In the rows, 128 means zero.
Each row of X is roughly a mix of the hidden directions of one of 4 groups.
X (132 x 10):
[[142 147 156 105 119  81 119 111 123 162]
 [151  90  95 123 130  93 127 147 150 151]
 [134 158 125 102 131 111 105 169 168 125]
 [128 136 112 162 111 170 150  99 100 135]
 [150 127 159 144 114  82 124 146 149  97]
 [ 96 123 154 111 127 129 100 111 112 176]
 [122 141 122 100 179 139 160 102 142 127]
 [129 120 118 144 100  81 129 132 124 175]
 [183 101 121 134  97 132 143 125 104 135]
 [148 108  98 106 148 141 145 163 161 111]
 [127 124 121 176 144 129 105 120 142  81]
 [144 127 163 171 158 108 113 121 111 108]
 [134 158 166 106 121 142 106 101 104 156]
 [ 93 120 138 146  99  81 147 111 141 123]
 [131 132 126 127 149 129  93 170 164  98]
 [ 96 167 140 124 155 130 128 106  96 102]
 [112 126 104 114 158  76 124 147 153 128]
 [113 165  94 112 124 174 120 123 123 149]
 [128  98 144 122 166  88 113 136 149 102]
 [126 144 146 166  85 144 151 153 111 138]
 [133 157 104 130 105 128 163 169 113 150]
 [126 153 119 142  74 140 141 142 129 164]
 [ 96 140 134 160 150 146 127 155 164 153]
 [134 104  79 145 130 118 127 172 141 143]
 [143 112 141 113 144 193 133 123 118 141]
 [138 129 187 131 108 109 122 102 131 153]
 [126 111 119 106 163  77 135 112 151 119]
 [125 131 112 146  82 164 151 114  99 134]
 [169 112 126 124 147 131 173 142 130 161]
 [ 84 100  98 144 154 124 121 148 148 142]
 [179 134 128 162  91 137 135 122 110 128]
 [ 91 151 149 168 133 151 142 130 104 145]
 [135  91 102 125 154 167 148 146 111 145]
 [115 155 115 106 106  77 149 152 129 131]
 [135 180 114  87 156 116 127 120 123 126]
 [122 153  81 165 137 134 119 162 138 127]
 [162  76 119 136 129 136 140 155 121 153]
 [167 153 158 118 111  94 124 128 131 160]
 [165 120 137 154 111 134 143 151 112 174]
 [121 136 147 138 125 140 130 142 146  62]
 [113 158  88 167 141 114 114 149 131 146]
 [121 111 109 137 102 103  88 128 173 130]
 [ 90  84 124 124  91 139 147 138 127 143]
 [143  91 134  85 154 120  91 135 136 123]
 [118 173 135  86 145 130 113 131 138 160]
 [172 142 129 144 150  99 150 109 138 161]
 [ 91 165 122 158 145 104 155 134 145 129]
 [150 167 129 154 138  98 155 105 128 154]
 [153 119 114 117 179  91 113 113 121 142]
 [116 183 144 137 136 154 165 124 134 134]
 [112 154 118 149 125 110 157  80 101 125]
 [120  70 134 141 121  88 124 140 113 128]
 [106  76 127 106 113 143 115 138 126  93]
 [148  96 169 110 117 162 118 111 136 152]
 [159 102 142 133 140 158 148 163 100 146]
 [113 163 117 177 113 110 149 154 131 131]
 [148 156 167 150 121 118 103 110 102 153]
 [139 176 151 145 136 165 113 106 133 115]
 [ 94  91 143 127 147 103 147 124 156 100]
 [107 104 108 159 144  80 124 155 133 125]
 [139  97 127  94 173 133 137 155 147 142]
 [ 96 134 161 100  86 118 136 151 120 143]
 [116 162 125 176 130 119 124 171 132 132]
 [132  77 130  80 125 133 106 122 118 123]
 [130 165 108 132 166 104 100  96 124 121]
 [ 73 142 133 119 110 111 118 101 105 147]
 [ 81 159 146 158 150 154 127 135 121 129]
 [107 128 133 153 155 164 146 135  91 101]
 [127 148 144 156 153 148 156 112  82 135]
 [156 145 106  90 128 108 112 163 104 144]
 [139 127 156 164 121 150 120 163  90 141]
 [170  83 120 133 129 133 108 109  99 121]
 [175 123 110 164 126 124 128 113  96 151]
 [120  95 130 116 146 172 104  97 146 113]
 [128 142 173  92 136  96 135 110 122 103]
 [122 119 130  94 143 174 101 120 106 155]
 [169 108 107 112 161 151 107 120 156 131]
 [181 154 152 118 128 144 124 136 150 153]
 [158 119 166 165 110 154 140 153 123 122]
 [166 142 129 121  76 106 127 153 129 139]
 [ 99 153 127  84 146 133 139 108  96 146]
 [100 136 131 102 156  91  96 135 157 123]
 [ 68 137 127 142 118 147 104 140 148 114]
 [127 137 105 134 105 167 140 158 156  94]
 [142 177 111 134 134  85 140 147 112 137]
 [127  87 118  89 138 146 161 151 112 125]
 [ 99 171 147 159 107 135 129 123  97 118]
 [149  85 110 106 170 111 135 111 126 135]
 [108 110 124  93 170 123 144 115  94 112]
 [ 99 147 133 142 141  98 148 128  76 139]
 [122 124 144 149 107 125 134  93  86  91]
 [138 137 104 164  95 111 151  90 139 142]
 [122 181 134 126 132 156 149 108 160 123]
 [140 156 111 138 164  99 150 156  99 117]
 [121 110 118 115 150 149 188 136 111 141]
 [167 152 121  86 134 166 124 141 129 138]
 [ 96 120 157 125 128 141 103  94  89 144]
 [ 98  94 129 145 131 122 157 102 131  87]
 [140 116 122 112 164 104  91 158 155 115]
 [149 145 138 160  81 157 120 137 153 131]
 [152 148 119 115  99  90 113 134 172 130]
 [142  88 131 113 120 148  98 104 169 135]
 [113 145 101 106 156 139 100 154 126 168]
 [149  98 116 111  79 130 108 121 111 101]
 [111 132 127 144 184 157 128  95 124 130]
 [ 82 119 113 161 109 148 160 129 110 132]
 [167 103 130 149 146  94 128 158 121 103]
 [143 169 125 151  99 113 122 132 142 172]
 [119 133 127 171 113 179 141 115 107 118]
 [118 104  93 120 177 101 108 136 133 133]
 [119 109 107 106 173 137 154 118 163 138]
 [130 173  99  81 114 144 135 132 125 131]
 [153 101 136 146 150 150 125 115  76 126]
 [139 136 117 110  82  82 155 129 121 130]
 [152 106 135 115  90 167 134  99 115 111]
 [129 109 143 147  87 113 115 109  83 144]
 [ 79 113 139  89 102 119 135 146 138 117]
 [ 84  84 108 125 161 140 122 136 131 121]
 [148  86 119 153 129 128 151 136 134  81]
 [141  70 130  95 124 118 121 105 110 123]
 [148  92  95 144 120 114 120 150 169 118]
 [150 106 108 163 158 128 126 165 155 127]
 [ 73 125 130 164 131 120 136 152 107 143]
 [151 174 162 153 133 141 130 106 150 131]
 [121  85 154  94 143 121 108 139 127 161]
 [163  94 141  87 115 148 107 112 121 120]
 [141 112  82 132 109 126 159 154 155 108]
 [137 113 121 179  99 114 104 108 102 132]
 [133 113 118  92 135 116 102 142 182 125]
 [ 90 132 150 110 103 138 134 138  95 166]
 [149  92 110 101 105 154  95 146 114 125]
 [113 148 145  76 148 128 106 140 141 157]]

Each list below has one row that fits no group; the rest each fit one group, if only roughly. Name that row.
- J7: [102  81 118 127 147 126 151 154  98 142]
- J757: [113  95 124 162 135 146 153 145  92 151]
- J406: [149 116 125 149  81 122 125 106  87 113]
- J464: [ 93 104 109 102 119 139 158 155 158 139]
- J632: [168 117 132 163 157 103 129 139 103 150]
- J424: [125 113  89  86 147 134 121 156  98 128]
- J42: [152 121 118 136 142 174 118 140 158  91]
- J52: [187 121 142 109 103 130 147 142 111 135]
- J219: [108 139 146  94 127 126 112 106  76 111]
- J345: [140 106 138 144 131 135 122 175 176 135]
 : J345
- J404: [ 98  75 129 108 121 137 120 122 158 108]
- J817: [ 99 138  92  87 140 122 114 143 101 148]
- J736: [134  99 174  92 129  98 114 141 136 125]
- J500: [123 134 118  85  74 127 149 115 138 125]
- J381: [137 165 172 126  97  94 131 130 120 135]
- J370: [126 101  93 155 134 128 153  88 127 102]
- J60: [114 125 149 121 163  68 131 132 136 139]
- J126: [170 170 101 147 133 133 133 116 135 155]
- J315: [163 147 154  92  92 117 142 113 134 143]
- J969: [113 102 115 161 156 128 166  95 138 120]
 : J969
- J557: [116  84 109 132 159 129 133 106 157  99]
- J745: [ 96 160 109 111 108 168 150 141 119 114]
- J380: [101 120  85  89 128 154 132 143 110 115]
- J184: [128 140 100 140 136 144 131 154 182 154]
- J509: [165 159 124 152 155 117 129 143 121  88]
- J543: [123 135 121 136 146  81 109 176 131 144]
- J195: [128 155 170 122 102 151 113 143 107 160]
- J790: [131 130 120 124 163 172 154  90 114 117]
- J188: [ 99 125 142  86 113 161 130 107 117 160]
- J740: [125 128 116 113  85 116 157 172 138 148]
 : J557
- J824: [100 111 113 147 145  88 134 133 127  83]
- J132: [120 171 147  97 105 106 144 138 109 155]
- J375: [175 132 131  95 128 148 144 115 107 159]
- J780: [100  93 111 168  96 127 132 118 104 133]
- J254: [ 77 102 132 157 109 126 142 101 145 129]
- J44: [112  97 134 141 105 141 139 168  86 124]
- J782: [ 78  84 146 117 131 115 126 112 142 138]
- J884: [179 125 153 131 147 107 111 151 141 152]
- J719: [124 169 144 119 106 170 160 138 132 112]
- J638: [109 132 117 107 128  76 132 138 151  90]
- J581: [103  99 124 131  90 100 115 109 140 163]
- J839: [120  90 150  90  91 133 133 110 119 148]
 : J375
- J338: [ 95 151 103 119 117 113 162 148  96 148]
- J515: [169 123 153 161 128  96 132 141 105 149]
- J366: [109 151 133 131 162  81  98 113 139 136]
- J339: [146 167 165 119 159 109 121 115 115 104]
- J357: [105  87 122 132 108 120 152 152  86 135]
- J574: [102  81 161 120 114 142 136  94 125 122]
- J550: [163 119 132 128 120 119 155 128  70 137]
- J77: [124 116 155 142  82 117  86 112 111 127]
- J262: [137 136 158 105 136 148 153 137  90 166]
- J885: [116 138 115 130  77 124 175 146 125 134]
 : J77
- J931: [151 130 146 108  71 101 148 128 127 127]
- J133: [132 126  81  90 139 133 121 169 121 139]
- J388: [123  99 105 107  75 150 136 141 127 111]
- J803: [117 121 126 145 121 147 169 177 108 111]
- J63: [159 111 103 144 162 101  95 150 124 129]
- J281: [117 152 135 136 150 183 128 153 105 116]
- J698: [ 99  87 118 162 159 124 129 120 100 118]
- J571: [152  92 133 127 145 176 141 129 154 109]
- J350: [184 124 161 115 148 149 119 129 142 119]
- J791: [161 102 111 126 110 170 113 105 101 125]
- J106: [115  92 123 123 104 180 135 127 134 156]
- J38: [162 125 128 109 137 181 160 133 139 130]
 : J281
